Here are some points, each followed by its number:
-0.10 -1.21 -0.44  0.55  0.22 -0.38  0.83  0.26 -0.71 -0.37 -0.18 -0.91 -0.11  0.13 -0.44 -0.74 -0.14 -0.82 -0.64  0.67 -0.48 -0.67 -0.36 -0.27 -0.30 -0.58 -0.84 0
-0.63 -1.11  0.33  1.99  0.09 -0.74  1.47 -0.23  0.63 -0.64 -0.98 -0.31 -0.92  1.04 -0.37  1.40 -0.30 -0.60 -0.67  0.12  0.34  1.58 -0.45 -0.49 -0.72 -1.30 -0.88 1
-0.64 -1.06 -0.40 -1.46 -0.07 -0.65 -1.04 -0.56 -0.29 -0.69  0.40  0.58 -0.16 -1.02 -0.78 -0.60  0.40  0.24 -0.64 -0.36 -0.27 -1.23  0.75 -0.46  0.67  1.21 -0.69 2
-0.50 -1.09  1.68 -2.11  0.44 -0.34 -0.81 -0.30  0.88 -0.54 -1.08 -0.25 -0.09 -0.38 -0.33  1.07  1.19 -0.01 -0.13 -0.65  1.36 -1.08 -0.38  0.75 -0.04 -1.41 -0.79 3
 1.86  0.91 -0.05 -1.83 -0.29  1.57 -0.19  0.23  1.71 -0.09  1.50 -0.65 -0.67 -1.35  0.02 -1.12 -0.36 -0.81  1.07 -0.23 -0.52  0.03  0.54 -0.47 -0.98 -0.64 -0.78 4
-0.56 -1.23  1.26  1.51 -0.56 -0.64  0.73 -0.40 -0.48 -0.48 -0.82 -1.22  0.03  1.01 -0.46  1.40 -0.04 -0.08 -0.61  0.44  0.67  0.48 -0.93 -0.48 -0.89 -1.56 -1.05 5
-0.55 -1.00  0.44  0.50 -0.44 -0.61 -0.64 -0.16  0.01 -0.46 -0.48 -0.41 -0.47 -0.05 -0.62  0.94  0.19 -0.03 -0.74 -0.44  0.81 -0.04 -0.44 -0.58 -0.32 -0.75 -0.73 6
 0.05 -0.73  0.17 -0.58  0.26 -0.06 -0.45 -0.30  0.21 -0.26  0.63  1.13 -0.36 -0.75  0.06 -0.95  0.46  0.32  0.02 -0.16 -0.54 -0.58 -0.66  0.52 -0.40  1.32 -0.68 7
-0.64 -0.51 -0.29 -0.51 -0.08 -0.66 -0.91 -0.52 -1.21 -0.33  0.23 -0.07  0.10 -0.77 -0.38 -1.02  0.41  0.69 -0.79 -0.01 -0.27 -1.35  0.41 -0.04  1.26  1.67  0.26 8
-0.22 -0.38 -0.50  0.38 -0.75 -0.23  1.02  1.20 -0.42 -0.19 -0.34 -0.83  0.24  0.28  0.58  0.13 -0.26 -0.56  0.40  0.55  0.25  1.59 -0.02 -0.21 -0.50 -1.09 -0.48 9
 0.13 -0.08  0.25 -0.59  1.53  0.03 -0.35 -0.56  1.69 -0.19 -0.02  2.62 -0.74 -0.47 -0.17 -0.57  0.33 -0.12 -0.41 -1.68 -0.65 -1.00 -0.25  0.97 -0.33  2.92 -0.30 10
-0.18 -1.03 -0.17 -0.30 -0.16 -0.08  0.82 -0.06  1.11 -0.60 -1.09 -0.31  0.83  0.61  1.08  0.70 -0.42 -0.58  0.94 -0.36  0.15  1.96 -0.42 -0.25 -0.90 -1.56 -1.08 11
-0.56 -0.88 -0.39 -1.39 -0.70 -0.31 -1.15  0.72 -0.73 -0.57  0.26 -0.10 -0.65 -1.04 -0.29 -0.89  0.70  1.07 -0.65 -0.68  0.12 -1.38  0.79  0.18  0.45 -0.48  0.01 12
-0.09 -1.04 -0.29 -0.78 -0.82 -0.10  0.35  0.50  0.00 -0.39 -0.42 -0.85 -0.10 -0.14  0.21  0.12  0.03 -0.19  0.11  0.34  0.07  0.66 -0.62 -0.08 -0.68 -1.56 -0.88 13
-0.35  0.47 -0.53 -1.51 -0.25 -0.27 -1.08 -0.24 -0.65 -0.14  1.17  0.51 -0.14 -1.09 -0.63 -1.04  0.03  0.15 -0.78 -0.22 -0.49 -1.37  1.06  0.02  1.15  2.03  0.71 14
-0.29  0.20 -0.54 -1.19 -0.33 -0.24 -1.02 -0.14 -0.90 -0.06  0.56  0.73 -0.42 -1.01 -0.07 -0.99  0.09  0.36 -0.59 -0.67 -0.55 -1.43  0.79  0.06  1.04  1.53  0.62 15
 0.80  3.66 -0.58 -2.14 -0.73  0.90 -1.10  0.65 -0.09  1.30  1.07  1.51 -0.60 -1.17  0.93 -0.73 -0.51  1.00  0.36 -1.40 -0.78 -1.17  2.23  0.79  1.62  0.51  3.05 16
 3.10  8.48 -0.36 -1.00 -0.59  3.64 -0.63 -0.72 -0.45  2.66  4.82  3.38 -0.39 -0.88  0.96 -1.02 -0.57 -0.70  0.65 -0.24 -0.38 -1.15  1.87  1.19  2.35  5.64  5.77 17
-0.47 -1.08  0.27  0.49 -0.30 -0.41  0.94  0.21  0.87 -0.60 -1.06  0.20 -0.47  0.79 -0.42  1.72 -0.54 -0.60 -0.30 -0.93  0.37  1.39  0.26 -0.70 -0.82 -1.52 -1.09 18
-0.24  0.45 -0.50 -0.77 -0.77 -0.40 -1.01  0.39 -1.25 -0.13  1.50 -0.26 -0.95 -1.17 -0.58 -1.26  0.72  1.79 -0.90  0.18 -0.07 -1.42  1.16  0.55  1.87  1.34  1.63 19
-0.64  0.55 -0.25 -0.54 -0.73 -0.52 -0.81 -0.40 -1.28 -0.06  0.86  0.26 -0.59 -0.69  0.03 -1.11  0.34  0.99 -0.63 -0.36 -0.21 -1.32  0.78  0.36  1.62  1.80  1.16 20
-0.41 -1.14 -0.19 -1.33  0.42 -0.56 -1.14 -0.59  0.02 -0.55  0.86  1.59 -0.74 -0.96 -0.59 -0.89  1.04  0.66 -0.46 -0.14 -0.48 -1.42 -0.74  0.68 -0.35  1.86 -1.08 21
-0.04 -0.94 -0.30 -0.93 -0.29  0.01 -0.14 -0.06  0.26  0.22  0.30 -1.51 -0.02 -0.67 -0.88 -0.30  0.11 -0.40 -0.53  1.62  0.28  0.01 -1.28 -0.07 -0.67 -1.87 -0.85 22
-0.61 -1.23  0.48  0.51 -0.05 -0.59  0.98  0.03  1.52 -0.77 -1.18  0.31 -0.44  1.17 -0.38  2.29 -0.33 -0.60 -0.40 -0.96  0.58  2.48 -0.05 -0.53 -0.96 -1.62 -1.32 23
 1.42  0.43 -0.70 -2.32 -0.75  2.10  1.50  0.65  1.19  0.58 -1.11  0.61  1.85 -1.09  1.62 -0.94 -0.52 -0.53  2.93  0.55 -0.61  1.27  0.57 -0.75 -0.90 -1.63  0.80 24
-0.70 -1.08 -0.57  3.29 -0.79 -0.68  3.93  2.55 -0.86 -0.51 -0.80 -1.04  4.49  1.55  2.54  0.06 -0.56  1.01  1.91  3.12 -0.15  2.71  0.15 -0.61 -0.93 -1.62 -0.99 25
-0.59 -0.50 -0.35 -0.68 -0.06 -0.60 -0.83 -0.49 -1.06 -0.39  0.26  0.15  0.15 -0.82 -0.34 -1.04  0.31  0.61 -0.75 -0.24 -0.39 -1.36  0.68 -0.15  1.28  1.79  0.26 26
-0.15 -1.17 -0.06  0.98 -0.70 -0.64  1.16 -0.07 -0.06 -0.19 -0.90 -0.84  1.03  0.80  0.80  0.38 -0.56  0.09  0.71  0.44 -0.03  0.92 -0.52 -0.69 -1.00 -1.35 -1.03 27
-0.66 -0.99  0.46 -0.66 -0.51 -0.77 -1.08  1.49 -0.89 -0.36 -0.83 -1.00 -0.62  0.38  0.12  0.38 -0.34 -0.61  1.54 -0.34  2.17  0.13  2.05 -0.71 -0.58 -1.54 -0.94 28
-0.42 -1.32 -0.16  0.92  0.13 -0.60  1.34  0.14  0.56 -0.79 -0.82 -0.23 -0.30  0.52 -0.50  0.75 -0.54 -0.67 -0.56 -0.03  0.02  0.96 -0.31 -0.71 -0.95 -1.32 -1.08 29
 3.17  6.04 -0.59 -0.71 -0.63  2.88 -0.86 -0.66 -0.33  2.20  3.98  3.03 -0.95 -0.69  1.13 -0.88 -0.58 -0.56  0.49 -1.71 -0.80 -1.23  2.04  0.86  1.75  5.02  4.60 30
-0.26 -1.03 -0.48  0.72 -0.75 -0.34  1.41  1.10 -0.34 -0.29 -0.78 -0.95  0.46  0.53  0.59  0.35 -0.19 -0.74  0.44  0.80  0.23  2.15 -0.76 -0.20 -0.82 -1.37 -1.06 31
 1.10  2.29  0.10 -0.41 -0.84  0.83 -0.90  0.11 -0.93  1.49  0.92 -0.83 -0.97 -0.87  0.45 -1.18 -0.62 -0.36  0.97 -0.34 -0.45 -1.47  0.69  0.27  0.42 -0.10  1.57 32
-0.41 -1.06 -0.18 -0.44 -0.42 -0.78 -1.03 -0.39 -0.65 -0.57  0.36  0.45 -0.58 -0.96 -0.51 -0.20  0.41  0.62 -0.51  0.14 -0.12 -1.36 -0.10  0.03 -0.25  0.11 -0.92 33
 0.58 -0.77  0.27 -1.82 -0.79  0.66  0.19  1.04  0.40 -0.16 -0.06 -1.69 -0.55 -0.65 -0.24 -0.02 -0.42 -0.80  0.72  0.34  0.59  0.97 -0.25 -0.39 -1.00 -1.99 -1.05 34
-0.28 -1.05  0.29 -0.19 -0.44 -0.18 -0.23  0.19 -0.37 -0.27 -0.40 -1.87 -0.74 -0.14 -0.45  0.10  0.42 -0.34 -0.15  0.70  0.72  0.43 -1.25 -0.01 -1.09 -1.71 -1.07 35
-0.03  0.13 -0.42 -1.00  0.11 -0.19 -0.95 -0.42 -0.66 -0.06  1.14 -0.14  0.04 -0.76 -0.75 -1.22 -0.12 -0.34 -0.57  0.47 -0.43 -1.37  0.35 -0.29  0.77  1.83  0.05 36
-0.14 -1.05 -0.50  0.59 -0.77 -0.20  1.42  1.04 -0.22 -0.26 -0.77 -0.93  0.55  0.46  0.64  0.28 -0.23 -0.72  0.57  0.78  0.14  2.09 -0.77 -0.25 -0.84 -1.42 -1.04 37
-0.56 -0.41  0.14 -1.23 -0.60 -0.80 -1.00  0.03 -0.88 -0.29  0.82 -0.31 -0.76 -1.09 -0.51 -1.05  0.04  0.22 -0.53 -0.51  0.23 -1.31  0.95 -0.15  0.35  0.45 -0.33 38
-0.68  0.48 -0.33 -1.02 -0.18 -0.63 -1.05 -0.63 -0.81 -0.68 -0.89  2.79  2.07 -0.96  0.66 -0.90  0.68  1.71 -0.64 -1.14 -0.58 -1.46  1.97 -0.18  4.51  5.60  2.21 39
-0.68 -1.21  0.06  1.06  1.30 -0.84 -0.85 -0.52 -0.45 -0.68 -1.02  0.46  0.93  0.81 -0.31 -0.04  0.34  0.14 -0.48 -0.09 -0.60 -1.41 -0.14 -0.41  0.38  1.57 -0.79 40
-0.38 -1.12 -0.62 -1.10 -0.77 -0.76 -0.98 -0.39 -1.00 -0.50  0.66  0.98 -0.75 -1.02 -0.69 -1.19  1.20  1.91 -0.79  0.21 -0.58 -1.41  0.50  0.54  1.18  1.80 -0.26 41
 2.19  3.93 -0.41 -0.79 -0.67  2.41  0.02  0.29 -0.54  2.29  1.22  1.85  1.04 -0.88  0.90 -1.14 -0.61 -0.41  1.53  1.43 -0.50 -1.08  0.57  0.39 -0.33 -0.04  3.10 42
-0.07  0.27 -0.42 -1.42 -0.48 -0.07 -1.20  0.04 -0.83 -0.11  1.14  0.17 -0.46 -1.23 -0.42 -1.09 -0.08 -0.15 -0.62 -0.18 -0.25 -1.36  0.86 -0.07  0.34  1.17  0.25 43
-0.46  1.14 -0.05 -0.68 -0.64  0.15 -0.80  1.81 -1.12  0.27 -0.61 -0.92 -0.91 -0.73  1.02 -0.91  0.15  1.39  0.28 -0.80  0.72 -1.04  0.29  0.71  0.19 -1.18  1.17 44
-0.36 -0.21 -0.34 -1.19 -0.09 -0.39 -0.98 -0.20 -0.82 -0.08  0.69 -0.46  0.08 -0.82 -0.67 -1.15 -0.07 -0.23 -0.41  0.51 -0.28 -1.24  0.39 -0.25  0.75  1.09 -0.03 45
-0.48 -1.28  0.25  0.43 -0.72 -0.61  0.28  1.52 -0.70 -0.56 -0.72 -0.97 -0.67  0.87  0.20  1.27 -0.41 -0.41  0.61 -0.46  1.32  1.88 -0.40 -0.66 -0.91 -1.48 -1.20 46
-0.63 -1.20  0.19  0.93  1.07 -0.81 -0.88 -0.50 -0.41 -0.61 -0.80  0.24  0.37  0.51 -0.50  0.05  0.47  0.20 -0.52  0.12 -0.40 -1.38 -0.47 -0.22 -0.04  1.03 -0.83 47
 0.54 -0.11 -0.54 -0.34 -0.57  0.94  1.27  0.58 -0.15  0.27 -1.07  0.14  1.93 -0.20  1.42 -0.92 -0.49 -0.17  1.77  0.68 -0.52  0.65 -0.03 -0.63 -0.77 -1.16  0.43 48
-0.44 -1.15 -0.01  1.98  0.02 -0.78  1.49 -0.09  0.10 -0.72 -0.73 -0.58 -0.64  0.78 -0.49  0.76 -0.54 -0.77 -0.68  0.93  0.30  0.98 -0.49 -0.65 -0.89 -1.32 -1.09 49
-0.69 -0.27  1.06 -0.02  0.47 -0.34 -0.05 -0.40  2.03 -0.57 -0.95 -0.94 -0.87  1.30  0.76  1.65  0.55 -0.76  0.60 -0.53  1.12  4.31 -0.85  0.67 -0.81 -1.44 -1.03 50
 0.43  0.29 -0.58 -1.30 -0.06 -0.10 -0.34  0.07 -0.40  0.26  0.53 -0.16  0.16 -1.05 -0.14 -1.01 -0.48 -0.53 -0.35  0.19 -0.43 -1.28  0.26 -0.12  0.26  0.63  0.08 51
 0.72  1.23 -0.60 -2.45 -0.89  0.79 -1.06  0.38  0.36 -0.05  0.90  1.36 -0.56 -1.43  0.13 -0.68 -0.56 -0.44  0.06 -1.68 -0.62 -1.34  1.67 -0.23  0.35  0.79  0.59 52
-0.26 -1.17  0.01 -0.81 -0.40 -0.25 -0.10  0.31  0.28  0.01 -0.18 -1.84 -0.02 -0.33 -0.58  0.06  0.11 -0.26 -0.24  1.49  0.67  0.40 -1.44  0.21 -0.94 -2.23 -1.11 53
 0.29  0.26  0.78 -2.10  1.69  0.23 -0.92 -0.62  2.50  1.71 -1.08  0.49 -0.14 -0.49 -0.26 -0.71 -0.51 -0.64  1.28 -1.27 -0.29 -0.82 -0.19  0.31  0.48  0.29 -0.18 54
-0.58 -1.01  0.97  7.61 -0.73 -0.74  3.64  0.30 -1.18 -0.43 -0.63 -1.70 -0.94  3.98 -0.83  5.38 -0.43 -0.79 -0.76  0.15  1.17  4.48 -1.18 -0.61 -0.87 -1.31 -1.12 55
-0.17  0.03 -0.03 -1.19 -0.43 -0.16 -1.13 -0.04 -0.66 -0.05  0.82  0.13 -0.48 -0.99 -0.45 -0.70 -0.02 -0.04 -0.63 -0.30 -0.07 -1.34  0.66 -0.12  0.31  0.74  0.04 56
 0.55 -0.22  0.19 -1.29  0.96  0.23 -0.18 -0.60  1.29  1.30 -0.71 -0.38  0.61 -0.17  0.15 -0.82 -0.49 -0.67  1.16 -0.29 -0.58 -0.41 -0.70  0.12 -0.03 -0.34 -0.01 57
-0.57 -0.55  1.26 -0.89  1.45 -0.69 -1.01 -0.56  1.79  0.01 -0.75 -0.51 -0.94  0.44 -0.65  0.76  0.57 -0.74 -0.30 -0.48  0.86  0.02 -0.64  0.78 -0.47 -0.83 -1.16 58
 0.97  1.37 -0.37 -1.28  0.32  1.71 -0.19 -0.22  1.04  0.98 -0.96  1.18  0.95 -0.69  1.09 -0.64 -0.50 -0.71  1.71 -0.18 -0.22  0.39 -0.54  0.39 -0.86 -0.41  0.78 59
-0.60 -1.19  2.63  7.87  3.28 -0.62  1.91 -0.57  0.42 -0.32 -0.55 -1.24 -0.46  6.01 -0.84  6.11  0.05 -0.85 -0.82  0.40  0.55  1.04 -0.95 -0.53 -0.96 -1.65 -1.13 60
 1.79  2.15 -0.36 -1.03  0.45  1.52 -0.91 -0.56  1.06  0.26  2.21  1.19 -0.68 -0.97 -0.07 -1.06 -0.48 -0.51 -0.24 -0.90 -0.48 -1.18  0.07  0.05 -0.06  2.85  0.45 61
 0.80  0.01 -0.46 -0.04 -0.69  1.05  1.94  0.96 -0.66  0.53 -1.04 -0.45  2.53 -0.15  2.10 -0.98 -0.56  0.12  2.53  1.05 -0.49  0.77  0.18 -0.55 -0.86 -1.30  0.66 62
 1.15 -1.24 -0.33 -0.40 -0.53  0.73  1.94  0.40  1.09 -0.12 -0.11 -1.56 -0.28  0.17 -0.20 -0.09 -0.35 -0.78  0.34  1.48 -0.18  1.90 -1.35 -0.48 -0.95 -1.97 -1.05 63
 0.72  2.42 -0.43 -2.21 -0.64  1.73 -0.05  0.52  1.54  0.42 -0.95  1.42  2.24 -1.19  2.23 -0.78 -0.37 -0.55  2.49  0.51 -0.28  1.99 -0.64  0.32 -0.78 -1.75  0.24 64
-0.61 -1.22  0.60  2.12 -0.56 -0.85  0.45  0.02  0.00 -0.42 -0.62 -1.24 -0.83  0.71 -0.84  1.98  0.08 -0.61 -0.64  0.44  1.06  1.12 -0.97 -0.59 -0.84 -1.65 -0.88 65
Which point above is nearest to each new point? Its number follows each.
 0.57  1.49 -0.28 -1.65  1.35  1.81 -0.54 -0.52  2.82  0.09 -0.84  1.50 -0.01 -0.40  0.94 -0.74 -0.38 -0.73  2.11 -0.92 -0.48  1.74 -0.26  0.53 -0.90 -1.02 -0.44 59
-0.43  0.03 -0.51 -0.69 -0.77 -0.73 -0.99  0.39 -1.32 -0.26  1.48 -0.61 -0.98 -1.21 -0.75 -1.29  0.93  2.04 -0.95  0.38  0.01 -1.42  1.10  0.50  1.86  1.12  1.41 19
-0.57 -0.90  0.13  0.86 -0.63 -0.47  0.04  2.14 -0.51 -0.58 -0.88 -0.42 -0.69  0.67 -0.36  1.66 -0.26  0.16 -0.27 -0.90  1.59  0.87  0.69 -0.50 -0.83 -1.51 -0.73 46
-0.64  0.87 -0.37 -0.35 -0.69 -0.49 -0.77 -0.48 -1.36 -0.02  0.75  0.63 -0.54 -0.58  0.22 -1.11  0.26  1.00 -0.61 -0.54 -0.38 -1.28  0.90  0.42  1.90  2.18  1.52 20
 2.79  6.65 -0.48 -0.90 -0.45  4.92 -0.71  1.03  0.23  1.92 -0.69  3.61  3.01 -1.04  3.73 -0.99 -0.36 -0.59  4.50  0.15 -0.53 -0.34 -0.21  0.87 -0.94 -0.99  4.68 42
-0.70 -1.38  0.39  1.41 -0.59 -0.69 -0.25  0.07 -0.73 -1.06 -0.66  0.24 -0.66  0.12  0.19  1.29  0.37  0.90 -0.20 -1.63  0.37 -0.47  0.56 -0.52 -0.99 -0.71 -1.12 6
 1.53  2.19 -0.28 -0.77 -0.63  1.65  0.00  0.32 -0.58  1.76  0.40  1.16  1.07 -0.87  0.64 -1.04 -0.40 -0.17  1.37  1.46 -0.40 -1.07  0.22  0.17 -0.78 -1.07  1.90 42
 1.29  1.89 -0.46 -1.27  0.55  2.07 -0.32 -0.56  1.16  1.30 -0.95  1.41  1.21 -0.90  1.23 -1.00 -0.50 -0.75  1.81  0.01 -0.47  0.07 -0.71  0.61 -0.85 -0.16  1.16 59
-0.16 -0.76  0.03  0.03 -0.02 -0.60 -0.12 -0.01 -0.40 -0.39  0.34 -0.69 -0.69 -0.15 -0.50 -0.44 -0.19 -0.50 -0.70  0.32 -0.11 -0.92  0.01 -0.30 -0.44 -0.15 -0.60 0
 0.13  0.13  0.31 -1.03  1.66  0.19 -0.82 -0.66  1.88 -0.04  0.11  3.21 -0.78 -0.79 -0.15 -0.75  0.51  0.02 -0.37 -2.01 -0.66 -1.42 -0.22  1.28 -0.21  3.67 -0.17 10
-0.72 -1.20 -0.45  0.19  0.31 -0.62  0.13 -0.17 -0.56 -0.62 -0.69 -0.44  0.71  0.33 -0.52 -0.02  0.05 -0.07 -0.72  0.66 -0.03 -1.05 -0.23 -0.54 -0.26 -0.78 -1.01 0
-0.23  1.32 -0.21 -1.12 -0.52  0.23 -0.85  1.45 -0.74  0.62 -0.17 -0.82 -0.46 -0.96  0.81 -1.14  0.10  1.25  0.36 -0.34  0.60 -1.37  0.65  0.56  0.34 -0.81  1.43 44
 0.57  0.71 -0.46 -1.33  0.60  0.28 -0.45 -0.02  0.37  0.56  0.34  0.43  0.02 -1.05 -0.24 -1.02 -0.50 -0.56 -0.16  0.07 -0.43 -1.30  0.11  0.19  0.30  1.35  0.21 51
 1.18  2.19 -0.35 -1.40 -0.67  1.42 -1.10  1.17 -0.58  0.80  1.52 -1.13 -0.83 -1.06  0.20 -1.20 -0.46 -0.55  0.73  0.26  0.03 -1.30  1.21  0.20 -0.18 -1.10  1.02 32
-0.45 -1.17 -0.43 -0.69 -0.73 -0.78 -0.95 -0.36 -0.98 -0.61  0.46  0.91 -0.76 -0.86 -0.58 -0.78  1.09  1.80 -0.73 -0.15 -0.42 -1.39  0.55  0.37  0.83  1.43 -0.40 41
-0.30 -1.22 -0.14 -0.08 -0.12 -0.26  0.83 -0.12  1.00 -0.67 -1.09 -0.37  0.83  0.71  0.97  0.76 -0.42 -0.58  0.72 -0.20  0.20  1.83 -0.46 -0.27 -0.90 -1.56 -1.11 11
-0.41 -1.14 -0.38 -0.67 -0.56 -0.77 -0.90 -0.43 -1.05 -0.35  0.46  0.57 -0.53 -0.69 -0.70 -0.97  0.98  1.68 -0.78  0.27 -0.48 -1.42  0.31  0.39  1.16  1.51 -0.36 41
 0.91  2.99 -0.70 -2.31 -0.91  2.13  0.04  0.73  1.43  0.39 -0.95  1.73  2.75 -1.44  2.67 -1.03 -0.42 -0.53  2.85  0.79 -0.44  2.25 -0.68  0.33 -0.81 -1.79  0.46 64
-0.09 -1.20  0.03 -0.01  0.05 -0.71 -0.15 -0.10 -0.33 -0.34  0.50 -0.65 -0.76 -0.17 -0.64 -0.43 -0.08 -0.44 -0.74  0.78 -0.11 -0.93 -0.17 -0.23 -0.74 -0.31 -0.92 0
 0.39 -0.87  0.27 -1.41 -0.71  0.47  0.37  0.90  0.51 -0.26 -0.25 -1.36 -0.53 -0.37 -0.29  0.33 -0.44 -0.76  0.52  0.13  0.56  1.12 -0.20 -0.46 -0.99 -1.92 -1.10 34
-0.73 -1.06 -0.35  0.64  0.66 -0.59 -0.45 -0.59 -0.38 -0.05 -0.27  0.22  0.68 -0.08 -0.49 -0.69  0.08  0.26 -0.55  0.91 -0.41 -1.29 -0.48 -0.29 -0.15  0.34 -0.85 47
-0.22 -1.18  0.20  2.01 -0.03 -0.70  1.13 -0.20 -0.11 -0.54  0.04 -1.02 -0.79  0.15 -0.57  0.42 -0.25 -0.78 -0.68  1.42  0.20  0.39 -0.87 -0.42 -0.92 -1.48 -0.98 49
 0.62  3.01 -0.56 -1.10 -0.74  1.04 -0.91  1.24 -0.79  0.70  0.95  1.13 -0.85 -0.87  1.12 -0.67  0.57  2.42 -0.19 -1.76 -0.36 -1.36  0.49  1.56  1.00 -0.92  2.84 16
 0.24 -0.33 -0.45 -0.67  0.61 -0.14  0.21 -0.04 -0.14 -0.47  0.01  0.38  0.00 -0.27 -0.03 -0.83 -0.58 -0.64 -0.44 -0.46 -0.68 -1.09  0.56 -0.43 -0.05  0.81 -0.51 51
 0.94  1.61 -0.08 -1.55  2.86  1.67 -0.93 -0.59  2.90  2.32 -1.08  1.96  0.41 -1.03 -0.18 -0.90 -0.52 -0.63  1.82 -1.39 -0.57 -1.36 -0.20  0.55  1.07  3.12  1.52 54
-0.54 -1.03 -0.40  0.40  0.64 -0.64  0.56 -0.19 -0.56 -0.23 -0.68 -0.80  1.90  0.80 -0.50 -0.91 -0.46 -0.51 -0.46  1.27 -0.40 -1.23  0.14 -0.50  0.57  0.02 -0.71 0
-0.63 -1.20  0.42 -0.60 -0.60 -0.79 -1.07 -0.01 -0.52 -0.46 -0.76 -0.25 -0.63 -0.59 -0.79  0.76  0.85  0.72 -0.51 -0.75  0.77 -0.96 -0.68  0.34 -0.85 -1.54 -1.28 6
-0.50  1.08 -0.21 -1.23 -0.65  0.20 -0.82  1.63 -0.46  0.22 -0.58 -0.48 -0.62 -0.80  1.07 -0.79  0.16  1.32  0.43 -0.89  0.68 -0.73  0.46  0.62  0.17 -1.36  1.10 44
-0.37 -1.11 -0.58 -0.87 -0.65 -0.74 -0.78 -0.28 -0.98 -0.50  0.54  0.74 -0.74 -0.92 -0.69 -1.02  1.05  1.59 -0.76  0.29 -0.51 -1.39  0.44  0.38  0.93  1.41 -0.40 41
-0.57 -1.09 -0.16  0.33 -0.52 -0.78 -0.85 -0.13 -1.25 -0.46  0.41 -0.59 -0.84 -0.55 -0.69 -0.31  0.71  0.72 -0.72  0.71 -0.02 -1.34 -0.34  0.04 -0.18  0.00 -0.99 33
-0.44 -1.13 -0.61 -0.84 -0.57 -0.74 -0.76 -0.36 -0.95 -0.52  0.43  0.72 -0.48 -0.77 -0.67 -1.02  1.00  1.56 -0.79  0.34 -0.50 -1.34  0.36  0.35  0.95  1.40 -0.38 41
-0.58 -0.23  1.24 -1.47  0.82 -0.47 -0.94 -0.46  3.25 -0.54 -0.63 -0.07 -0.56  0.88  0.47  2.08  0.73 -0.60  0.19 -0.74  1.42  4.48 -0.36  0.69 -0.92 -1.58 -1.09 50
 0.98  1.67 -0.43 -1.25  0.53  1.64 -0.46 -0.55  0.84  1.07 -0.67  1.23  1.16 -0.91  0.96 -1.00 -0.43 -0.58  1.42 -0.09 -0.47 -0.16 -0.45  0.47 -0.41  0.44  1.10 59
-0.36 -0.99  0.01  1.11  0.15 -0.71  0.59 -0.15 -0.68 -0.24  0.14 -1.37 -0.71  0.03 -0.87 -0.18  0.23 -0.16 -0.85  1.44  0.12 -0.41 -0.82 -0.17 -0.47 -1.13 -0.65 0
 0.69  1.53 -0.10 -1.55  2.29  1.32 -0.95 -0.60  2.32  2.00 -0.66  1.70  0.27 -1.06 -0.24 -0.95 -0.41 -0.37  1.40 -1.19 -0.50 -1.33  0.06  0.52  1.16  3.01  1.49 54
-0.17 -1.19 -0.42  0.85  0.30 -0.46  0.77  0.14 -0.78 -0.40 -0.31 -0.90  0.08  0.30 -0.46 -0.62 -0.12 -0.71 -0.64  0.71 -0.44 -0.74 -0.43 -0.33 -0.31 -0.55 -0.87 0
-0.42 -1.19 -0.41 -0.26 -0.74 -0.51 -0.70  2.15 -0.72 -0.34 -0.49 -1.42 -0.54 -0.81 -0.67  0.59  0.99  2.33 -0.67  0.31  1.25 -1.07  0.18  0.01 -0.23 -1.69 -0.81 12
-0.18 -1.30 -0.24 -0.64 -0.80 -0.20  0.64  0.54  0.15 -0.50 -0.70 -0.90  0.00  0.06  0.34  0.37 -0.01 -0.27  0.29  0.37  0.13  1.03 -0.77 -0.16 -0.89 -1.88 -1.12 13
 0.86  3.79 -0.56 -1.13 -0.74  1.38 -0.88  1.35 -0.75  0.93  1.15  1.43 -0.83 -0.86  1.47 -0.80  0.43  2.46 -0.11 -1.95 -0.54 -1.37  0.42  1.82  1.12 -0.87  3.50 16
 0.54  2.46 -0.09  0.13 -0.62  0.62 -0.85  0.67 -1.67  1.23  0.72 -0.87 -0.98 -0.73  0.54 -1.39 -0.62  0.43  0.54 -0.45 -0.03 -1.54  1.16  0.63  0.98 -0.12  1.97 32
-0.58 -1.11  2.38  4.53  2.80 -0.70  0.80 -0.52  1.80 -0.19 -0.43 -1.74 -0.90  4.09 -0.91  4.21  0.31 -0.74 -0.78  0.16  0.91  2.89 -1.23 -0.54 -0.85 -1.54 -0.91 60
-0.23 -1.17  0.14  0.21  0.08 -0.74  0.02 -0.01 -0.28 -0.45  0.24 -1.06 -0.76 -0.01 -0.63 -0.33 -0.17 -0.60 -0.74  0.62 -0.01 -0.86 -0.24 -0.35 -0.78 -0.63 -0.97 0
-0.83 -1.13  0.81  5.87 -0.13 -0.81  3.65  0.31  0.06 -0.64 -1.19 -0.66 -0.92  3.97 -0.41  4.65 -0.67 -0.58 -0.55 -0.93  0.56  4.88 -0.47 -0.72 -0.91 -1.11 -1.03 55
-0.55 -1.05  1.21  6.80 -0.40 -0.73  2.80  0.17 -0.90 -0.44 -0.60 -1.69 -0.94  3.63 -0.85  5.10 -0.25 -0.79 -0.76  0.09  1.31  3.75 -1.21 -0.45 -0.92 -1.36 -1.11 55
 1.27  1.86  0.01  0.11 -0.62  0.42 -0.88 -0.19 -1.49  1.74  1.53 -0.99 -0.92 -0.65  0.45 -1.39 -0.59  0.12  0.14 -0.23 -0.46 -1.41  0.31  0.62  0.83  0.75  1.74 32
-0.26  0.30  1.19 -1.02  0.83 -0.16 -0.68 -0.44  3.00 -0.15 -0.70  0.12 -0.30  1.00  0.71  2.02  0.65 -0.59  0.58 -0.39  1.30  4.52 -0.51  0.77 -1.02 -1.67 -0.59 50
 0.01 -0.08  0.32 -0.48  1.46  0.05 -0.59 -0.64  1.60 -0.12  0.12  2.55 -0.79 -0.55 -0.21 -0.56  0.36 -0.11 -0.41 -1.51 -0.53 -1.20 -0.29  0.97 -0.35  2.87 -0.32 10
-0.45 -0.05  1.17 -0.94  1.10 -0.31 -1.04 -0.73  1.45  0.19 -0.90 -0.56 -0.61  0.21 -0.07  0.38  0.14 -0.65  0.49 -0.42  0.69  0.85 -0.78  0.53 -0.80 -1.60 -0.99 58
-0.33  0.40 -0.48 -1.18 -0.39 -0.18 -1.03  0.17 -0.90  0.01  0.39  0.50 -0.49 -1.00  0.11 -1.01  0.11  0.56 -0.45 -0.71 -0.34 -1.43  0.75  0.17  0.94  1.09  0.76 15
-0.61 -1.15  1.53  5.25  2.26 -0.56  1.13 -0.51  0.74 -0.50 -0.78 -0.99  0.53  4.44 -0.74  4.18  0.33 -0.48 -0.55  0.15  0.35  0.96 -0.77 -0.66 -0.91 -1.65 -1.12 60
-0.55 -1.29  0.62  0.69 -0.48 -0.57 -0.59 -0.10  0.22 -0.47 -0.69 -0.65 -0.64  0.09 -0.71  1.34  0.23 -0.14 -0.78 -0.34  1.07  0.20 -0.75 -0.68 -0.78 -1.56 -1.06 6
